Each row is where one point has got to under a steady rotation. How many ticks took it there?
The counts run from 0 to 391.
[ -2  -7 -22  -3   9  -3 -21  -4 -25 -16   3 -14 -20 -10 -21 -15  25   0
  -3  19  10  -3   6   7  16   5  24  22 -11 -17  15  39  28   5   8 -13
   1  26   9  22  10  25 -15  37   0  -1] : 281
[ -2   3  12  23 -10 -16 -12  12 -23 -16  12  -4  -9  12   0 -33   1  11
  -6  24  -8  -1   9  -5 -15   6  17  27  21  25  -4  -5  24 -23  21 -24
  -9  28  41  12  10 -20   2   7 -24   4] : 236
[  2  14   7  27   3   3 -12  -7   1 -11  14   3  -1  -3  -9 -29  -2  12
 -10  17   9  -1   6 -10  -8  11   8  34  28  28   5   7  27 -23   8 -22
  -7  29  45  -8   1 -22   8  18 -15  14] : 239
[  9 -12 -11   0  -1  16 -14   9  14   6   8  14 -27  -7 -19 -24   0  14
  34  12  19 -14   9   9  -6  16  21  26   6  -5  10  17  30   3  13   7
  35  35   1  -4  -3  16  12  23 -19   6] : 312
[ -4 -15  -2  36  11   8 -14  -8  10 -25 -12  20 -36 -12   4 -10  -4  13
   1  26  25   0  10   8  -2   9   2  27   6   0   9  10  37  -7   6 -14
   3  13   9 -27   0   3 -25  33 -12  11] : 252
[ -4  -3  10  29   1 -26   8  12  -7   1  12   0  -9 -15  -3 -23 -10  23
 -14  32  -5   9   6  12  -3  -3  12  31   7  33  24 -17  39  -7  31 -15
 -20  26  14  -2  -2  -9 -25  -3  -8  -2] : 58
[  4   1 -10  25  -2  -1   8  18  -7   3  17  24 -12  -2 -10 -15   3  14
 -17  18  12   3  -4  11  -4   7  17  17   0  -2  38  14  44 -15  27  -8
 -12  13   7  -4   6 -21 -21  35   5  16] : 262
[-14  -8  10  23  20  -6   2   1  18   3  11   7  -7 -19   5 -29 -12   8
 -16  25   0  29  -2 -12   2  -3  13  17   7  19  17  -4  46   0   8 -20
 -27  13  17 -17   4  -9 -39   9  -9  -3] : 64
[  5  25 -11 -15   2 -10 -31  -2   3  -8   9  -5 -24  -1  -7  -3   5   2
  -3  23   2 -11  17  15  11   3   2  34  -8  -7  23  17  40  28   0  -1
   5  33   2  24  11  37 -11   7 -22 -10] : 16
[-14 -15 -16  -9  19  -5 -15   0 -20 -18   7 -13 -11 -15 -17 -19  19 -11
  -9  17   9  13  -1  -4  18  -7  29  18 -12  -7   4  33  30  -3   6 -19
   2  32  16  22   9  19 -27  30   1  -5] : 277
[ 10  24 -11 -27  -8   4 -21   8   2   7  32  27 -20  -1   1  -9   6   7
  -3  18  -5 -12  24   6   4  20   5  31   2 -10  14  25  40  25  10   5
  -2  10   2  17  16  25 -11  21 -17 -10] : 344
[ 21  -4 -11 -13  -5   1 -27   5  -5 -15  16  -8 -31  -1  -4 -22  27   5
  17  25  -5 -12  18  -2   5  13  24  20  -3   3 -24  12  21   9  13  -4
  12  30  11  25   3  41  -3  -3 -20 -12] : 163
[-15  -2  -2  13   5 -22 -16  10 -26   0  19 -27   0   3 -15 -39  21   1
  -9  17 -11   9   5  -6   5  -1  28  15   3  11   5  22  22 -11  13 -32
 -22  20  27  18  15 -11  -5  26 -10  -5] : 90
[-16   1  -3  21  18  14 -30 -13   7  -5   6 -20 -12  -2 -16 -33  16  -6
  -3  12  14  10   9 -12   1  12  18  16  -1   1  -4  36  20  -9 -12 -28
  -8  15  27  -9   5  -5   3  33 -19   5] : 97
[ -8  30  13   6  -2 -15  -6   1  11  16  22  14 -14   1   8 -21  -2  17
   1  15 -14  -2   4  14   2   0  -7  35  17   6  39   4  50  24  14  13
 -12  16   9   4   9   8   0  27  -5   2] : 202
[ 13   3   0  11   6  -4   0  21  22  19  29  -4 -20  -5 -14 -41   1   8
   0  19  -4   4  -1   1 -13   6  25  18   2  32  -7 -16  37   1   3 -13
  -1  40  14   1  -5   4 -10 -30 -16   2] : 181
[ -5  17  13  26   0  -7  15   8  10  14  25  20  -2  -9  -6 -33   0  13
 -13  12  -5   2   3   5 -11   7   5  29  26  29  14  -5  51  -4   3  -6
  -3  27  23 -13  -5 -14  -9  14   2  12] : 385
[ -9 -29  -3  11   7 -11   0  24   5   5  16  12   0  -4  -7 -40  -6   1
  18  11  10  15 -12  -8   6   0  29  26   3  16   2  18  21 -12  27 -16
  14  52  14   4   3 -17 -13   5  -7  11] : 122
[ -5 -14  13  27   9 -22   3   7   7   2  14   5 -11 -12  10 -33 -14  21
  -6  25  -6  13  -2  -4  -3  -5   7  22   7  31  22 -15  39  -4  31 -14
 -26  13  20 -17   3  -7 -24   8 -11  -2] : 59
[ 19  33  -1   0   2   1 -18   0   2   7  33 -12  -5  -8  -9 -28  13   3
 -15  16 -12  -3  16 -15   0  18   6  36   9  32  -4  18  27   7   3 -20
 -20  24  30  12   8   8  11 -10 -18  -4] : 358
[ -9 -11  15  27   5 -15 -15   2  -9 -20   4  -3  -9  -4   2 -35  -6   8
  -1  26   3   5   6  -7  -6   0  17  27  20  29 -10  -5  22 -23  18 -30
  -3  31  44  -1   1 -16 -11  -1 -23   2] : 241
[ 15  23 -10 -16  10  23 -24  17  16  14  34  11   1  -1  -6 -28  17  -6
  -6   9   1   5 -10 -28  13  16  17  16  -6   0   2  35  28  11   8 -13
 -14  25  23  19   8   7  -6   6 -11   9] : 152
[-20  11   5  -3   9 -13 -26   0  -3 -14   7 -13 -22   4   0 -17   1 -13
 -21  25  -4  11  24   6  -4  -2  16  22  -3   5  -5  12  34  16 -19 -27
 -10  17  20  17  16  11 -26   4 -27 -21] : 218
[ 22  17 -14 -20   5  11 -16  23   4   6  36   4  -1  -4  -8 -25  18  -7
 -11  14   1   2  -5 -17  10  14  28  20 -11   5  -4  32  26   7   5 -17
  -8  33  23  27  10   8  -5  -7 -11   2] : 153
[ -5  27  -2 -17   9   0 -33 -10  17  -2  12   7 -22  -2   7  -9   2   0
   6  23   2  -9  10   6  12   3  -3  30   5  -8  20  20  41  35  -5   0
   2  19   9  17  11  36  -7  18 -22  -4] : 15
[ -6 -19   0  28  12  -7 -11  -1 -12 -26  -3  -5 -17 -12 -10 -22  -8   2
  -6  29  15  12   8   3  -4   0  20  35   8  25  -6  -1  24 -21   7 -31
   5  42  31  -8  -2  -7 -18   0 -16  -4] : 245
[-12  21  -3  11   0 -10  -5   3 -25   2  19   0  -2  -1 -15 -20  22   9
 -13  17  -4  -2  12   4   2  14  14  23  10  -6  31  30  38  -7  16  -7
 -21   5  19  12  18  -6   0  57  -1  -2] : 84
[  7  24   9  -5 -11 -11 -31   5  15  -1  14  -8 -26  20  22 -25   3  10
   2  28 -14  -8  15  -1  -3   4   4  16   1 -11  21   1  33  26  23   1
 -26  -5  15  19  18  19   0  10 -35  -5] : 23
[-15   6   9 -27  19  -4 -21   2  26   0  15   6 -11 -11  18 -32  -4  -7
  12  18  -7  15  -9 -13  20 -14  12  20   3   1   5   9  43  31  -1  -4
   3  30  15  22   5  27 -25   0 -15  -6] : 9
[ -8 -24  -1  17   4 -12   7  23 -14   6  13  18 -10   5   4 -28   3   9
  -7  19   0  21 -12   0   5  -5  27   8  -2  -5  26   8  38 -11  39 -13
 -22  13  14  11   7 -17 -30  27   5   4] : 264
[ 17  21  -2  18   1  13 -21  -9  16  -6  13  -1 -35 -11 -17 -17  14   5
 -10  24   1  -9  32   4 -11  22  12  35   3  23 -20   8  33   5 -16 -19
   3  19  18  -7  -5  18  -9  -6 -29  -6] : 367
[ -8  23   1 -17  18   7 -14   4  31  17  29  17   2  -8   2 -25  -7  -4
  -1  12   6  10 -13  -7  19  -1  11  25   7   8  23  15  46  22  -7  -1
   3  43  11  14   3  13 -12   4  -6   5] : 6
[ -4  23   3  -2  -3 -15   5   5   7  10  20  22 -18  -6  -2 -10  -5  19
  -1  20  -3 -12  12  22  -5   2   1  36  17   8  29   2  55  21   6  15
   5  19  -4   3  -1  25  -7  24  -5   3] : 198
[ -4 -16   4  31  12   7 -17 -15  17 -26 -10  12 -26 -14   4 -26  -7   4
   7  27  20  12   9  -9  -1   2   5  27  13  14  -7   6  30 -16  -2 -20
   4  21  26 -22  -4  -2 -19  21 -20   7] : 247
[-14   1  15  -4  -4 -19   2   4  14   2   9  23 -31  -1  13 -23  -7  15
  13  24 -14  -2  11  18  -5  -7   9  22  15   6   7 -12  53  27   9  14
   9  19  -2   4   2  25 -24  21  -8 -12] : 196
